Where one turn sends some rows of the set: a few examples, then the rows asked
k760: [ -1,   0,  -9,  32, -12, -28, -24, -30,   4,   6, -18, -29,  14,  -2,  45,
 -34, -12,  22]
k42: [-19, -24,  11,  -6,   1, -10,  16,  13,  -1, -32,  10, -18, -18,  -8, -23,
 -26, -49,  20]
k502: [  1,  35,  -9, -29, -27, -12, -29, -29, -32, -19,  -6,  17,   9,  14,   3,
 -14, -38,   0]
k369: [ -4,  19, -30,   4, -19, -10,  -3, -17, -17,   2,  44,  21,  41,   8, -28,
 -10, -14, -27]
k930: [ 44, -12, -28, -16,  15,  15,  16, -12,  -7,  -6, -38,   3,  17,  33,   8,
  -2,  13,  19]
k716: [ -1,  37, -13, -19,   4, -24,  14, -26,  -4, -15,   0, -34,   6, -12,  34,
  40,  -8,  -3]
k71: [-11,  22,  12,   5,   3,  -1,  18, -28,   5,  16,  11, -71, -14,  21, -31,
   0, -28,  36]
k978: [ 13, -30,   9,   8,   7,  16,  32,   1,  -4,  -3,   3,   3,   1,  62,   3,
  -7, -23,  27]
k733: [-17, -33, -10,   1, -10,   4,  22, -16,  -5,   3,   0,  47,  -8,   6,  20,
 -26,  -3, -30]
k805: [  0,  44,  13,   2,   4,  10,   4, -33,  31,  19, -23, -45,  32,  36, -34,
   2,   1,  19]
k825: [-22,   7,  16, -21,  -2,  17,  17, -48, -23,   1, -33,  -1,  36, -11, -38,
 -17,  -1,  39]
k971: [  1,  10,   4,  14, -20,   9,  31, -48,   4,  39,   7, -10, -18,  48,  26,
   7,  18, -12]
k324: [ 11,  11,  23, -30,  -5,  14,  34, -37,  21,  -5, -29, -35,   8, -12,  21,
 -12,   9,  45]
k780: [ 18, -31,   6,  -7,   0,  14,   9, -13, -13,  -2,  -8, -10,   4,  67,   0,
  -8, -28,  32]
k475: [-47,  19,  -3,  14,  -6, -11,  30, -32,  12,  21,  18, -13, -25, -40, -11,
 -20,  -3, -26]
k640: [ -7,   2, -41,   8,   8,  19,  44, -41, -10, -11, -43, -44,  16,   0,  20,
 -31, -11,   4]
k660: [-20,  34,   9,  20,   2,   2,  36, -16, -24, -20,  19,   3,  31, -15, -39,
  12,  18,   8]
k103: [ -7,  30,  -8,   2, -11, -10,   0, -54,  24,  24, -22, -12,  21,  17,  35,
   6,  20, -33]
k113: [ 29,  22, -24,  -5, -23, -12,  14,  -7,  27,  -4,  49, -13,  12,   7,  31,
  -4,  -5, -20]
k373: [ 28,  -5, -17, -46, -27,   2,  -4, -39,  28,  17,  -4, -17,  17,  11,  31,
 -33, -23,  11]
k964: [ 25,  11,   6,  -6,  -5,  20,   3, -29,  19,  10, -12,  33,  26,   9, -51,
 -45,  -8,   4]
k764: [-24,  10, -27, -15, -20,  44,  32,   5,   6,  -8,  -3, -13,   3,  20, -53,
  -1,  22, -11]
k844: [-15,  -6, -21,   5,   1,  33,  -2, -22, -14,  34, -23,   7,  21,   4, -33,
 -55, -36,  13]
k858: [ 19,  69,  26,  12, -23,  17,  17, -21,   9, -26,  13,   1, -12,   5, -11,
 -12,   2,   0]
k384: [ -8,  11,  16,  26,  33,  12,  25,  -4,  31,   5,   7, -44,  -3,  -3,  16,
  -2,  23,  29]
k917: [-31,  58,   4,  10, -21, -12, -17, -23,  23,   0,   2, -21,  10, -28, -25,
 -12, -13, -25]
k530: [-25, -41,  -2,   3,  10,  -2,  28, -14,  -5, -11,   4,  33, -14,  -3,  27,
 -18,  -2, -17]
k494: [ 23,  13,   2,   4,  25,   8,  46, -27,  47,  14,  -6, -18,  23, -16, -20,
   9,  22,   1]
k171: [-16,   3,  -4,  14,  -6,  10,  32, -60,  -1,  55,  10,  -6, -13,  39,  12,
  -2,  11, -12]
k724: [ -9,   8,   9,   3, -15, -23,  22,  -4,  12, -21,  13, -45, -20,  18,  25,
  19,  30, -14]
k683: [ 20,  16, -15,  -7,   6,  14,   0,  20,  -8, -30, -14,  -6,   6, -12, -52,
 -21, -19,  28]
k379: [-48,  10,  -2,   0, -13, -15,  15, -48,   2,  26,  17, -26, -31, -30, -14,
 -20, -15, -19]
k970: [-19,   9,   4,  10, -40,  -3, -35,  16,  19,  10,  22,   4,   2,  17, -28,
  -4,  21,   7]
k505: [-30, -21,  -3,  -7,  14,  -7,   8,   4,  -5, -20,   3, -14,  -3, -21, -37,
 -34, -49,  18]
k509: [-15,  -8, -27, -18, -48,  -3,  -5, -21, -33,   8, -16,   7,   5,  24, -25,
 -33, -30, -29]
k243: [-16,  42,  20,  41, -20,  -3,  53,  14,   9,  -9,   0, -19,  -9,  -2,   2,
 -11,   4,   0]
k260: [ 13,   2, -36,  -8, -10,  -6,  -4,  -2, -14, -25, -14,  27,  -5, -31,  18,
 -16,   0, -25]
k63: [ 13,  -1, -20,  21, -31,  41, -33, -15,  -4,  -9,  18, -30, -11, -12,  15,
  -2, -13, -10]
k591: [ -7, -39, -31, -33,   6,  13, -33, -39, -12,  22,  -9, -18,  10,  24, -10,
 -24, -11,  -1]
k782: [  5, -21, -32, -37,  22, -21,   0, -35,   6,  21, -25,  -2,  44,  -7,  -6,
   7, -17,   2]
k798: [-10,  21,   8,   5, -15,   3,  19, -34,   3,  34,  16, -57, -17,  34, -37,
  -9, -37,  24]
k748: [-39,  11, -17,  -3,  -1, -25,  42, -10,  14,   8, -39, -12,  28,  30, -23,
 -33,  23,  20]

k748 moves to k640
k475 moves to k505
Now find these:
k509 moves to k243
k858 moves to k964
k683 moves to k805
k369 moves to k660
k42 moves to k798

